In the rows, zero is written as 128.
Each run below is a few steps of one of 6 hidden systems, one row a step.
run 1, E:
[[ 53  99 149 101 118 149 162 144  89 127 105 151 131 149 121 146 151 112
  132 187  85 125]
 [144 107  33 185 157 110 106 158 120 132 158 107 110 120 104 142 107 118
  138  88 135 141]
 [129 142 177 126 144 173 121 120 187 133  57 134 109 132 149 146 106  86
  161 133  91 140]
 [ 84  85  76 110 122 127 183  95  93  88 141 133 111  99 137 143 110 158
  131 103 154  90]
 [191 167 146 169 124 113  92 120 183 103 152 100  80 103 104  94 125 120
  152 111 105 111]
 [124 118 171 110  75 152 154  97 111 126 115 181 144 114 205 148 176 130
  119 141 143 125]
 [160 134 101 100 140 105 128 111  81 145 178  93 136  69  66  98 128 147
  117 117 127 151]
 [145 189 161 123  97 151 110 142 180 162 141 150 129 181 137 141 137  99
   81 134 128 125]
 [103  93 112  94 143 114 121 119  74 128  99 113 192 140 165 110 113 179
  109 126 170 162]
 [105 142 137 136 125 105 117 161 143 130 142 106 103 170  34 115 129 135
  131 158  77 111]]
run 2, V, 10 rows:
[[107 137 105 102 150 160  97 146  80 122  86 117 152 132 147 138  99  66
  116 163  98 190]
 [ 70 100  51 119 140 157 129 126 150 155 104 116  93 138  94 157  77 130
  126 106 104 146]
 [152 133  94 173 122 128  97 129 166  59  73 120 101 139 122 162  79 116
  169  92 130 112]
 [ 96  95 145 153 101 117 149 102 158 111  76 158  77  86 123 112 135 168
  181 126 111  97]
 [190 116 129 160  98  99 154 112 112 103 167 144 118  79  84 153 169 153
  164 101 140  93]
 [173 171 189 127 131 123 156 110 142 170 146 173 120  71 152  96 163 101
  122 129 141 115]
 [136 125 158  57 136 140 170  92 110 155 185 111 171 134 152 134 145 158
   87 116 162 117]
 [131 195 134 108 134 110  99 145 118 114 181  97 140 172 138  79 116 109
   64 155 139 128]
 [ 87 103 132 127 108 147  82 146 123 159 116 113 161 199 183 124 150 147
  101 152 115 175]
 [105 120  80 122 128 118  92 162  63 105  91 113 154 140  83 140 108 114
  132 158 103 177]]
run 3, K (10 x 22):
[[113 111 132  82 167 137 150 127 142 176 176  90 166 187 134 136 118 162
   91 108 151 122]
 [104 152 128 127 168 112  90 166 115  88 131  78 144 191 146  81  97 114
  104 162 123 137]
 [ 57  75 101 151 113 149 109 153 135 168 125 119 112 175 151 128 152 140
  131 150  82 163]
 [139 108  86 169 142 140 106 164  94  85  96 126 130 131 108 182 118  74
  171 137  93 154]
 [102 125  98 138 130 161 152 108 174 155  85 163  62  78 111 149  97  97
  157 105  99 124]
 [166 107 117 128 119 140 150  83 142  58 116 122 122 103 137 177 106 151
  171  79 155  87]
 [129 160 157 132  99  99 142  92 142  91 142 141  78  72 135  63 133 150
  133 135 130  87]
 [176 113 161 141  79 118 135 108 111 134 187 140 152 118 165 134 205 164
  122 121 149 120]
 [165 185 165  94 137 115 119 136  74 152 153 136 162  93 116  93 150  86
   91 167 128 160]
 [126 141 115  83 131 150 137 127 142 215 165 125 157 162 116 146 125 137
   69 108 144 150]]
run 4, C, 10 rows:
[[ 62 119 130  52 110 157 143 103 111 137  82 126 140 146  95 150 101 145
  112 155 102 146]
 [136 129  58 177 138  94 102 153 162 118 127 117 114 164  95 131  88 152
  125  77 163 108]
 [127 126 195 159 129 120 110 138 153 112  47 154 133 134 166 105 143 126
  173 151 118 131]
 [ 99  73 106 118 118 109 187 125  75 125 143 149 133 101  78 155 153 168
  152 132 131 101]
 [190 164 123 173 184 109 134 149 163 154 168 129  99  97 104 113 118  75
  142 100 134 110]
 [119 120 191  75 139 174 170  97 131 125 125 137 151 138 204 150 143 106
  125 143 131 118]
 [110 126  85  98 131 109 137 106 101  88 202  66 112 124  94  98 106 160
  103 123 130 108]
 [146 156 134 187  99 139  70 154 169 138 151 129  97 162 180 109 155  92
  111 139 107 147]
 [112  98 121  92  93 149 113 101  56 114  91 131 169 101 163 143 143 141
  128 150 118 185]
 [121 148  71 128 118 124 117 134 149 167 130 127  88 113  28 135  95 126
  118 112 100 139]]
run 5, K, 10 rows:
[[ 82 126 105 127 181 125 176 159 105 144  83 177 134 129 151 135  95  83
  122 133 154 118]
 [132  82 116 125 188 140 144 116 171 134 143  62 106 129  90 133  97 153
  172  96 100 121]
 [106 149 144 155 126 130 140 140 150  47 131 137  92 165 180 122 120  95
  130 146 132  68]
 [113  67 104 146 123 136 131 100 100 139 155 106 104  66 176  99 160 150
  157 128 102 160]
 [174 162 144 129  89 151 126 128 119  89 175 129 110 119  98 173 159  74
  132 150  87 116]
 [135 153  85 115 114 152 132  96 121 174 130 163 116  70 176 119 109 102
   89  98 163 157]
 [157 135 144  65  98 148 108  77 134 106 130  81 154 134  75 151 109 174
  123 111 116 140]
 [103 183 108 147  79  84 105 143 128 110 117 168 118 152 136  89 116 144
   76 130 172 104]
 [149  84 155 143 117 114  86 129 126 177  94 118 176 132 131 117 166 191
  153 121 124 183]
 [118 154 159 128 132 104 153 177  99 125 102 177 150 155  64 149 136  94
  123 171 123 104]]
run 6, C, 10 rows:
[[141 113  87 114 163 125 164 120  97 149 170 129 161 121 175 139 121 136
   97  87 193 121]
 [143 167 185 101 154 143 104 121 170 115 143  69 111 144 101  90 114 115
  135 152  76 135]
 [ 75 107  92 135  88 134 133 146  97 109 154 148 139 181 191 146 151 134
   87 142 150 117]
 [157 120 108 148 147 116  69 126 116 130 118  75 123  83 111  82 116 139
  159 124  93 187]
 [ 98 132 122 135  82 164 139 147 135 141  97 182 112 153 113 192 144  85
  123 153  96 127]
 [147 110  76 121 166 116 128  98 116 132  98 116 142  82 135 118  76 156
  138  73 177 147]
 [124 159 187 128 110 137 136 126 201 116 103 136  90 157  80 137 127 124
  150 139  92  85]
 [124 107 107 149 115  91 157 127  88 104 139 160 153 124 187 121 147 162
  116 105 202  92]
 [162 138 181 132 147 114 118 124 145 152 153  96 110  89  79  78 157 135
  161 150  75 139]
 [124 134 117 126 110 146 163 150  92 138 167 172 152 157 160 181 159  84
   88 142 151 112]]
run 7, E, 10 rows:
[[203 150 165 169 152 124 113 120 157  77 116 119 113  93 160 123 123  92
  173 109 129 113]
 [ 99 108 161  91 115 150 193  83 113 149 159 154 105  74 162 119 167 130
  127 143 118 107]
 [199 155 100 124 128 125 113 112 113 110 217  82 133 106 117 127 131 117
  104 105 140 132]
 [117 173 177  89  99 161 100 107 149 164 123 135 133 140 187  98 141 109
   81 158 113 166]
 [106  95  88  84  98 129 116 113  70 124 149  98 174 151 108 145 135 183
  100 130 142 155]
 [130 181 115 157 106 103  66 170 148 134 102 133 114 161  73 103 113 112
  109 145 105 151]
 [ 98  80 125 140 109 130 128 139 128 159  53 174 165 165 150 171 137 163
  146 112 153 143]
 [131 130 112 135 176  87 148 151 106 107  97 127 123 103  33 123  90 130
  164 122 123 106]
 [127 129 146 183 145 122 162 151 196 151 126 173  97 154 152 139 137 109
  145 102 148  73]
 [155  96 155 122 191 119 160 114  93  87 124 102 160  94 174 118 126 129
  172 122 148 118]]
run 8, L (10 x 22):
[[114 125 124  90 137 134 116 100 151 162 104 116 167 156 176 115  92 179
   91  93 180 145]
 [119 139 156 124 126 101  99 155 126  81 123  85 143 188  63 113 125 153
  134 165  99 117]
 [ 95 122 107 199 102  95 115 175 127 144 110 185 114 152 175 107 161 127
  118 135 154 117]
 [145  72 134 143 178 131 128 141 102 150  87 115 149  93 111 143 141 123
  193 128  95 171]
 [ 95 149 101 112 162 144 195 142 132 144 137 160  91 123  97 157  92  70
  114 125 129  83]
 [152 101 116 132 171 143 126  98 180 120 150  71 119 136 182 123  96 157
  146  72 154 117]
 [ 99 144 171 103 103 140 135 114 116  51 152  99 103 140 131 106 141 118
  131 181  81 100]
 [133 108  79 175  70 112 112 125 103 138 183 146 106 101 161 117 177 150
  111 113 142 136]
 [187 149 154 123 125 157  93 118 117 148 107 122 134  79 113 145 143  83
  156 140  82 188]
 [ 96 148 100  69  99 150 164 100 115 164 113 170 139 122 112 159  98 126
   78 112 159 127]]
run 9, U:
[[105 117 151  82 148 113 156  83 101 108 139 107 142  98 183  69 120 167
  115 133 160 115]
 [137 129 139 128  93 131 101 132 140 137 209  80 112 165  95 125 171 147
  110 148  81 132]
 [140 163 115 142 105 137  91 137  87 108 122 153 149 126 212 120 136  78
   92 147 151 162]
 [ 91 104 109  72 125 166 113 103 119 185  95 110 136 115  90 140 107 143
  124 134  86 193]
 [129 168  75 151 119 119 121 163 138  95 127 145 117 174  84 169  86  89
  103 113 148  92]
 [108 112 141 152 142 121 108 120 177 142  42 141 120 126 165  94  97 164
  160 103 145 137]
 [122  90 153 137 119 104 154 144 103  83 123 123 133 144  52 155 158 160
  176 151 100  93]
 [167 142 116 195 148  85 136 156 124 157 157 170 109  77 153  90 156 104
  136 107 163 114]
 [166 100 192  85 159 174 160  97 135 155 136 109 159 114 149 164 154 120
  158 124 107 143]
 [105 155 101  92 145 114 176 124  88 102 205 117 117 120 117 103 109 113
   78 136 152  85]]
run 10, U:
[[125 130 104 142 130 153  81 142 146 102  82 116 156 196 184 163  89 112
  116 109 149 153]
 [ 57 112 120 113 132 117 122 136 115 113  59 123 108 126  84  98  91 145
  152 158  95 137]
 [139  98  82 212 114 104 116 175 143 127 128 154 104 147  93 169 150 131
  162 104 126 111]
 [168 128 166 150 168 126 144 120 133 116  68 155 127  67 151 121 119  98
  185 115 133 125]
 [114  88 138 101 139 129 206 105 124 157 171 135 114  98  83 149 148 159
  146 117 122  86]
 [199 164 135 151 150 107 127 119 148  98 202 101 118 121 160 105 128 117
  114  96 166  89]
 [101 121 193  83 103 160 133  86 134 138 139 117 132 128 196  96 160 145
  111 159 109 140]
 [129 130  80 109  87 123 101 129  61 103 192  93 147 139 105 134 145 136
   88 148 123 153]
 [138 182 113 140 109 154  71 138 160 173 107 145 111 132 154 115 113  77
   90 130 112 182]
 [ 86  99 106  83 114 157 132 119 106 118  59 134 165 161 118 190  96 143
  129 126 132 151]]
run 11, L, 10 rows:
[[128  71 101 154 114 141 112  89 133 113 155  88  98  85 176 110 146 168
  164 103 108 143]
 [150 155 135 120  80 154 135 110 108  82 150 140  88  83 100 159 151  76
  137 160  77 120]
 [158 137  92 120  87 142 129  76 137 167 140 154 117  67 161 134 129 143
  104  80 166 146]
 [180 168 180  72 112 145 108  89 140 114 113 100 155 121  74 141 118 139
  131 127 109 144]
 [113 177 133 115  74  97 129 127 128 133 125 175 143 157 136 110 128 156
   67 128 183 100]
 [172 113 166 152 135  91  79 145 126 153 106 103 182 145 111 101 155 179
  149 128 136 163]
 [ 93 148 155 130 137 109 151 184  93 146  92 187 154 158 108 129 143  90
  112 177 131 120]
 [127  85  88 155 198 108 135 158 131 190 126 116 156 138 132 127 109 146
  141  86 160 145]
 [104 135 154 120 198 145 146 158 150 104 115  96 115 172 118 138  95  75
  151 154  89 110]
 [ 65  80  71 147 139 131 155 129 124 105 159 119  98 145 187 116 117 148
  121 113 148  98]]
run 12, V (10 x 22):
[[128 136 121 114 127 140 179 110 132 215 157 175  95  62 105 125 146 106
  117 117 122 128]
 [196 161 134  91 149 148 134  95 146 117 155 109 162 133 152 157  98 117
  105  81 175 116]
 [ 77 168 165  91 121 120 132 111 153 114 127 120 109 156 157  58 107 147
   87 156 135 102]
 [127  96 113 151  81 110  82 142 103 106 167  97 157 188 135 135 173 184
  115 134 131 139]
 [133 154 142 148 116 116  86 166  83 140  87 156 143 113 117 105 151  86
  130 176  94 184]
 [105  84  90 109 144 155 152 133 119 209 102 151 150 126  97 184 118 130
  132 101 129 161]
 [159 167 105 128 189 118 127 138 152  93  99 112 126 133  93 137  50  91
  135  94 152 106]
 [ 80  98 152 149 137 130 151 123 198 121 106 125  90 164 160 108 119 167
  155 117 125  81]
 [156  93 130 163 115  96 125 130  83  44 160 100 132 118 124 126 165 156
  172 136 125 101]
 [138 136 154 157 114 134 136 137 125 179 161 162  87  76 129 106 189  85
  137 157  83 144]]

Name the system that made each run.
run 13 (2 x 22):
[[ 99 135 140 128 159  84 187 158  93  95 105 173 146 142 113 125 118 120
  126 143 173  67]
 [141  96 142 163 194 101 148 150 163 179 172 103 122 125 132  87 146 152
  154 104 136 110]]

L
run 14 (2 x 22):
[[169 132 121 176 160 155  80 138 190 144 126  91  99 130 156 128 113  90
  158 102  96 160]
 [ 80 114 132  90  92 161 151 100  91  66  81 148 130 124 165 160 119 116
  131 154 119 123]]

C
run 15 (2 x 22):
[[ 94  75 140  81 140 184 147  96 128 112 148  72 124 145 161 154 132 137
  147 144  79 145]
 [110 154  56 151 109 119 116 131 101  75 184 111  73 110 124 106 110  98
  101 134 116 111]]

U
run 16:
[[137 132  92 172  88 152 137 138 124 136 109 192  95  92 131 184 147  71
  142 122 117 131]
 [151 116 111  95 154 152 147  73 144 154  89 123 126  55 120 140  85 139
  158  79 140 149]]

L
run 17:
[[144 147 138 111 104 159 134  76 201 139 182 104  76 117 132 126 124 141
  116  94 116 103]
 [143 144 132 112  90 123 108 102  82  57 136 123 161 127 202 118 134 140
  101 137 166 128]]

K
run 18 (2 x 22):
[[151  76 144 157 125 112 138 138 108  79  84 133 163 148 102 183 151 164
  190 118 136 109]
 [104 138 125 153 174  89 178 149 118 145 125 168  90  74  95  82 120  99
  145 137 131  91]]

C
run 19:
[[116 125  39 123 134 142 115 135  62 131 147 118 122  89 115 135 105  89
  107 128 116 175]
 [135 141 107 127 131 182  93 115 198 167  89 119  99 133 124 160  86  95
  137  99  93 166]]

C
run 20:
[[110 144  87 120 100 114 145 100  84 104 105 175 130  79 171 117 106 131
   99 111 184 119]
 [167 131 163 124 107 130 110  95 191 171 134 106 107 108  69 117 139 171
  153 105  96 136]]

C
run 21:
[[ 84 162 122 137 133 131 122 176 125  94 123 129 101 178  95 126 110  71
  112 180  85 115]
 [107  69  59 170 139 154 115 131 141 164 108 129 113 121 176 152 116 132
  153  87 129 165]]

K
run 22, 2 rows:
[[112 106 136 124  99  91 130 125 117  76 106 116 137 156  53 134 131 198
  154 138 127  93]
 [155 136 129 217 125  77 118 180 131 151 132 176 118 124 119 108 173 116
  147 128 140 112]]

V
run 23 (2 x 22):
[[134  85 150  95 106 129 118  89 110 126 171  80 160 136 153 114 164 202
  124 128 130 141]
 [138 184 133 132  87 108  89 156  85 100 154 134 127 138  94 110 149  88
   92 181 100 142]]

E
run 24, 2 rows:
[[ 87 129 171 119 103 127 114 108 193 164 108 127 106 153 158  75 134 182
  119 130 123 123]
 [130  89 128 151 116  96 125 160  52  73 134 128 179 160 135 146 171 153
  142 153 144 122]]

K
run 25, 2 rows:
[[163 109 113 167 184 122 139 137 177 159 194  89  88 115 126 108 130 126
  152  87 123 109]
 [130 123 176 118 134 160 155 106 128  70 149 118 117 127 204 134 145  95
  143 150 117  98]]

U
run 26 (2 x 22):
[[104 167  75 116  66 133 104 131 122  91 133 138 123 178 107 156 100 127
   75 129 141 114]
 [124 143 118 154 100 114  62 128 159 140  45 139 132 138 136 101  98 160
  131 114 137 169]]

U
run 27, 2 rows:
[[ 89 159 180  95 158 144 150 120 169 159 113 128  90 112 117  79 110 101
  130 162  80 123]
 [131  87  79 143 111 133 140 123 112  87 179 110 142 164 171 174 140 154
  116  94 165  99]]

E
run 28:
[[141 102 189 134 138 124 147 128  81 100 111 138 146  87 168 114 176 114
  172 168 107 136]
 [109 110  87 108 140 140 184 126  96 161 198 127  98  89  76 148 138 107
  119 132 105 117]]

C
run 29 (2 x 22):
[[106  94 107 100 161 107 190 138  91 143 172 117 145 134  59 146 124 160
  125 123 142  90]
 [165 159 141 175 198 114 119 170 171 136 162 110 116 154 153  98 116  82
  132 119 136 108]]

C
run 30 (2 x 22):
[[119 134 167 115 103 118 125 100 188 117 157  91  94 150  98  93 133 186
  130 124 110  89]
 [152 145 140 164  72  99 104 144  83  65 133 158 154 141 180 127 174 131
  115 148 160 115]]

E
run 31 (2 x 22):
[[101 122  67 173 104  99  76 162 113  91 153  89  94 153  95 100 124 142
  123 142  98 137]
 [140 127 129 185  96 153  86 147 142 133  70 168 111 116 164 151 148  84
  160 137  98 168]]

U
run 32, 2 rows:
[[105  99 136 121 107 119 113 145  96 172 166 117 175 183 154 118 179 174
   91 150 135 154]
 [143 150 104 159 156 108  76 190  87 131 116 117 151 146 106 115 121  78
  121 156 105 180]]

L
run 33:
[[158 118 180  90  86 130 132 102 108 104 166  99 161 146  90 151 178 176
  131 146 113 117]
 [120 182  96 144 130  90 117 165  94 164 173 155 128 127 128  77 133  98
   65 145 156 133]]

C
